Here is a table of points, one per row:
[ 16.   7.   3. -35.  45. -34. -12. -30.  78. -30. -21.  -6.]
[ 10. -26.  26. -30.  63. -33. -21. -26.  56.   0. -17. -23.]
[ 22. -43.  30. -26.  63. -17. -18. -24.  39. -19. -15. -23.]
[ 43. -41.   0. -30.  51.  -2. -19. -28.  38. -25. -19.  -7.]
[ 72. -31.  -8. -26.  19.   1. -18. -21.   6. -12. -11. -16.]
[ 17.   4.  17. -32.  80. -17. -24. -27.  15. -24. -17. -27.]
[-12.  31.  16. -34.  85.  -3. -23. -29.   8. -16. -18. -23.]
[ 77. -22. -18.   1.  -4.   5. -21. -21.  -8.  -2. -10. -11.]
[ -8. -39.  53. -30.  73.  27. -22. -24.  -7.   9. -15. -23.]
[  2. -45.  62. -29.  74.  -3. -13. -25.  -4.   1. -16. -12.]
[  2. -57. -14. -38.  18.  61.  76. -32.  -9.  -5. -22.  46.]
[ -9. -62.  52. -40.  56.  15.  48. -33.  -9.   7. -25.  27.]
[ 61. -32. -16. -30.  -1.  55. -23. -23. -10. -17. -13.  22.]
[ 32. -58.  25. -36.  14.  56. -10. -31.   7. -33. -22.  52.]
[-19. -52.  59. -38.  31.  49.  44. -29.   2. -30. -24.  41.]
[ 42. -50. -11. -17. -24.  42.  10. -26.  21. -26. -19.  63.]
[ 37. -45.  31. -29.  -7.  72. -22. -26.  -4. -22. -16.  30.]
[ -1. -69.  71.  21. -12.  35.  32. -35.   6.  -3. -27.  38.]
[ 39. -48.   2.   2. -26.  66. -20. -26.  -4. -22.  -5.  40.]
[ 11. -52.  -8.  36. -31.  66.   5. -29.  -9. -32.   5.  53.]
[-23. -58.  35.  13. -34.  36.  50. -20.  -9. -34.  29.  58.]
[-22. -51.  21.  36. -33.  36.  48. -31.  -9. -32.  33.  45.]
[ 16. -37. -28. 101. -23. -12. -20. -28.  11. -13.   7.  34.]
[-18. -54.   5.  20. -33.  10.  11.  23. -20. -37.  59.  21.]
[-10. -54. -28.  52. -32.   3.  13.  20. -19. -35.  51.  24.]
[ 14. -30. -23. 103. -19.  -3. -26. -24.  -1. -17.  26.  -7.]
[ 34. -38. -28.  79. -24.   9. -32.  -4. -13. -26.  26. -15.]
[-28. -38. -25.  71. -23. -12.   6.  33. -10. -24.  36.   0.]
Along one direction, these points spread out more than along any other. How many in every 100 of the points above lie lower along it than each point below? Round to a whole number. More than half of the points above lie lower than the first one.
[-30.  33. -28.  23. -25. -37.  23.  57. -17. -30.  21.  -5.] 32
[-29.  42. -28.  20. -21. -35.  14.  59. -17. -23.  18. -19.] 32
[-27.  63. -33.  12. -24. -35.   7.  56.  -8. -10.  12. -29.] 39
[-29.  73. -33.   8. -25. -33.   6.  53. -14.   4.   9. -30.] 39
[-29.  84. -28.   5. -24. -33.  -3.  51. -16.  12.   3. -27.] 43
[-28.  97. -22.  -7. -22. -34.  -2.  46. -18.  21.   3. -30.] 46
[-28. 106. -23. -11. -21. -33.  -3.  41. -20.  31.  -4. -23.] 57
[-28. 111. -17. -27. -25. -29.   3.  35. -17.  38.  -2. -23.] 61
[-24. 114. -24. -35. -23. -31.   4.  33. -13.  41.  -8. -19.] 61
[-27. 113. -17. -34. -17. -32.  -1.  35. -14.  41.  -8. -24.] 64
[-29. 118. -23. -32. -12. -30.   7.  30. -18.  44. -12. -22.] 64
[-31.  55.  -7.  38. -25. -36. -26.  -6.  19. 121.  -8. -39.] 50
[ 10. -60.   5.  38. -33. -33. -20.  10.  15.  85.  24. -36.] 36
[-32.  92. -18. -36. -15. -39.   0.  44.  -9.  50.   2. -30.] 61
[-35.  50.  -5.   5. -35. -40. -10.  35.   8.  89.   8. -43.] 46
